Each row has a name. Each piece below is followed by the name of the row it came from, unless a question asks for something else. Each question is about the rows just above it.

[126 132 118 126 104 129 124 124 129 130 132 121 131 105 123 108 127 121
 126 128 134 111 129 119] : (84)
[122  86 107 139 110  96 153 140  89  97 141 141  96 146 151 136 138  97
  88 142 121  92 115 121] : (132)
[142 140  92 110  90 141 139 141 121 146 151 107 153  96  97  88 136  97
 115 121 138  86 122  96] : (156)
[155 150  67 104  68 141 139 141 124 158 156  90 163  77  73  65 147  72
 109 124 146  61 126  72] : (189)
[168 158  67 115  69 167 151 151 136 168 162  89 173  78  72  67 159  70
 111 137 154  63 138  70] : (25)
Which row holds this, read backwards? [ 97  89 140 153  96] -> (132)
The row with [122  86 107 139 110  96 153 140  89  97 141 141  96 146 151 136 138  97
  88 142 121  92 115 121] is -> (132)
Which row holds these entries in another order? [ 86  88  89  92  96  96  97  97 107 110 115 121 121 122 136 138 139 140
 141 141 142 146 151 153] -> (132)
Put [ 96 122  86 138 121 115  97 136  88  97  96 153 107 151 146 121 141 139
 141  90 110  92 140 142] back in order: which row is it? -> (156)

[137 110 140 132 128 101 128 134 128 107 128 121 141 149 156 128 144 107
 128 112 116 193 136 147 127  85 127 109]  (166)
[156 134 149 128 183 128 121 107 156 109 128 137 110 128 128 128 141 134
 110 181 128 132 114 141 128 144 140 160]  (25)
[144 128 147 101 112 128 121 107 156 109 128 137 110 128 128 128 141 134
 127 193  85 132 107 149 116 136 140 128]  (84)
Put [128 149 137 101 107 121 147 140 134 109 128 128 116 107 127 144 128 128
 112 132 193 110 156 141 127  85 136 128] back in order: which row is it? -> (166)
Put [107 156 109 128 137 110 128 128 128 141 134 127 193  85 132 107 149 116
 136 140 128 144 128 147 101 112 128 121] back in order: which row is it? -> (84)
Which row holds this, read backwards? [128 156 149 141 121] -> (166)
Which row holds [ 85 193 127 134 141 128 128 128] read backwards? -> (84)
Which row holds this, read backwards? [128 183 128 149] -> (25)
[ 85 101 107 107 109 110 112 116 121 127 128 128 128 128 128 128 128 132
 134 136 137 140 141 144 147 149 156 193] is which row reordered? -> (84)

[106 124 100 136  84 138  99 107 128 129 116 116 139 106 108 100 105 115
 144 136  89 109 142 168 108 108 135 153 146]  (149)
[107 125  99 124 104 143 103 130 111 144 129 116 128 110 124 132 122 120
 108 111 129 111 112 111 117 147 136 141 161]  (132)
[114 122 104 141 106 117 110 132 130 129 118 115 133 114 112 124 113 111
 123 146 111 122 140 158 112 124 131 140 148]  (156)
[108 124 101 134  88 134 102 112 129 129 116 113 138 108 108 104 107 114
 139 139  93 132 142 165 110 113 134 151 145]  (145)
[111 122 103 129  99 124 107 124 130 128 117 108 136 111 111 116 110 112
 129 143 104 125 140 161 111 120 132 144 147]  (189)
[148 135 120 121 167 131 139 122 128 103 123 127 124 148 118 140 136 136
  99 114 142 131 102 156 140 127 150 117 114]  (57)
[147 136 124 119 173 130 141 120 130 103 122 128 121 147 115 136 146 138
 102 108 144 135  99 156 139 127 152 117 115]  (25)
[114 122 104 127 106 117 110 132 130 129 118 104 133 114 112 124 113 111
 123 146 111 130 140 158 112 124 131 140 148]  (166)
[114 107 104 108 108 138 113 116 129] is which row, read backwards? -> (145)
Which row holds these entries in another order? [116 111 128 111  99 140 132 122 147 111 136 125 107 104 130 108 129 111
 117 143 124 110 103 112 144 129 120 124 161] -> (189)

[126 129 115 165 174 134 122 129 157 153 128 117  92 116  66] = (155)
[104 107 140 119 121 142 103 141 130 150 155 121 154 173 131] = (189)
[151 167 130 170 154 143 131 150 131 167 152 122 124 116 133] = (132)
[142 100 117 129 138 103 142 141 150 130 111 170 140 106 103] = (57)
[156 150 167 170 154 130 131 143  78 101 118 132 106 164 118] = (156)
Which row holds this, read backwards? [106 140 170 111 130 150 141 142 103 138] -> (57)
Which row holds this, read backwards? [150 131 143 154 170 130 167] -> (132)
Which row holds [150 130 141 103 142] read backwards? -> (189)
[106 164 118 156 150 167 170 154 130 131 143  78 101 118 132] is which row reordered? -> (156)

[151 136 132 128 135 184 137 140 120 157 124 129 132 156 136 147  75 123
 143 153 139] = (132)
[154 136 110 122 149  66 159 130 160 118 143  58 125 127 141 130 116 148
 128 134 133] = (166)
[148 130 110 149 125 154 127 160 134 158 122 118 133 136  66  58 130 128
 141 143 116] = (57)
[136 120 140 135 134 141 126 123 126 129 130 147 126 126 123 117 122 147
 163 120 153] = (149)
[128 129 141 131 121 134 143 114  97  97 136 126 105 121 135 125 133 157
  95 116 147] = (156)
[127 134 128 143 125 149 110 133 116 154 122  58 130 148 141  66 118 158
 130 136 160] is which row reordered? -> (57)
Which row holds these entries in another order? [133 134 128 148 116 130 141 127 125  58 143 118 160 130 159  66 149 122
 110 136 154] -> (166)

[120 135 184 131 181 120 166 179 127] -> (57)
[ 96 110 158 112 145 166 120 154  91] -> (82)
[ 91  91 162  91 159  68 112 152  76] -> (155)
[116  74 122  63 111  77  82 115  77] -> (8)
asked: [120 135 184 131 181 120 166 179 127] -> (57)
Which row holds this, read backwards? [166 145 112 158] -> (82)

[124 136 138 119 114 121 135 138  87 103 120  96  97 102  99 145 141 122
  82 144 118 102 149  83  84  81 107 164] : (84)
[137 141 113 124 120 121 120 124 114 119 122 155 139 137 119 135 105 106
 137 113 129 140 119 145 134 137 140 113] : (145)
[137 119 113 120 120 124 136 137 119 114 121 135 124 119 106 137 155 105
 134 141 140 129 122 140 139 145 113 113] : (57)
[137 119 113 120 120 124 136 137 119 114 121 135 124 119 106 137 155 105
 134 141 140 129 122 115 127 127 138 126] : (132)
[113 113 145 139 140 122 129 140 141 134 105 155 137 106 119 124 135 121
 114 119 137 136 124 120 120 113 119 137] is which row reordered? -> (57)
Which row holds [102 118 144  82 122 141] read backwards? -> (84)
Which row holds [137 119 113 120 120 124 136 137 119 114 121 135 124 119 106 137 155 105
 134 141 140 129 122 115 127 127 138 126]? -> (132)
[137 119 113 120 120 124 136 137 119 114 121 135 124 119 106 137 155 105
 134 141 140 129 122 140 139 145 113 113] is in which row? -> (57)
Which row holds this, read backwards? [145 139 140 122] -> (57)
[126 138 127 127 115 122 129 140 141 134 105] is which row, read backwards? -> (132)
Which row holds these entries in another order? [105 106 113 114 115 119 119 119 120 120 121 122 124 124 126 127 127 129
 134 135 136 137 137 137 138 140 141 155] -> (132)

[ 73 133 168  92 101  83 121  88 147  85 122  81 145 163 136 134] -> (132)
[ 97 100 145 127 127 104 166  57  71  87 178 116 156 146 113 182] -> (189)
[136 145 121  73 168 163 133  85  87 134  92  83 122  81 147 101] -> (8)
[ 73 121 145] is which row, read backwards? -> (8)
Which row holds these entries in another order? [ 73  81  83  85  87  92 101 121 122 133 134 136 145 147 163 168] -> (8)
Which row holds this, read backwards? [101  92 168] -> (132)
Which row holds [145  81 122  85 147  88 121  83 101  92 168 133] read backwards? -> (132)
Which row holds this, read backwards? [166 104 127 127] -> (189)
Put [134 136 163 145  81 122  85 147  88 121  83 101  92 168 133  73] back in order: which row is it? -> (132)

[153 162 132 121 127 143 129 111  98 112] = (82)
[128 139 148 166 153 162 132 118 140 128] = (8)
[139 132 149 118 162 140 153 166 128 128] = (84)
asked: [128 139 148 166 153 162 132 118 140 128] -> (8)
Which row holds these entries in another order? [ 98 111 112 121 127 129 132 143 153 162] -> (82)
Which row holds [118 132 162 153] read backwards? -> (8)
[111 129 143 127 121] is which row, read backwards? -> (82)
Which row holds [140 162 118 149] read backwards? -> (84)
[140 128 128 139 148 166 153 162 132 118] is which row reordered? -> (8)
[132 162 153 166] is which row, read backwards? -> (8)

[117 115 125 146 123 134 156 118  93 141 114 126 116 118 152 151 146 152]  (156)
[117 115 125 146 123 134 156 118  93 141 114 126 116 118 163 151 146 152]  (149)
[158 111 107 106 163 118 111 101  86  99 158 128 134 133 181 138 140 106]  (155)
[163 134 140 158 111 106  99 110 118  86 106 137 128 134 181 158 101 107]  (25)
[106 138 134 101 111 128  99 158 181 107 134 140 158 163  86 111 118 106]  (82)
[101 118 106 158 163 181 111 107 140 134 134  99 111 128  86 106 137 158]  (166)
asked: [117 115 125 146 123 134 156 118  93 141 114 126 116 118 152 151 146 152] -> (156)
[134 138 111 140 158 107 134 106 118 181 158 101 106  86 163 111 128  99] is which row reordered? -> (82)
Which row holds these entries in another order? [106 118 106 128 111 134 140 107 158 158 134 181 111  86 101 138 163  99] -> (82)
Which row holds this, read backwards? [118 111  86 163 158 140 134 107 181] -> (82)
[158 137 106  86 128 111  99 134 134 140 107] is which row, read backwards? -> (166)
Which row holds these entries in another order? [106  99 158 181 107 110 163 140 158 101 134 118 111 134  86 137 106 128] -> (25)
[158 137 106  86 128 111  99 134 134 140 107 111 181 163 158 106 118 101] is which row reordered? -> (166)

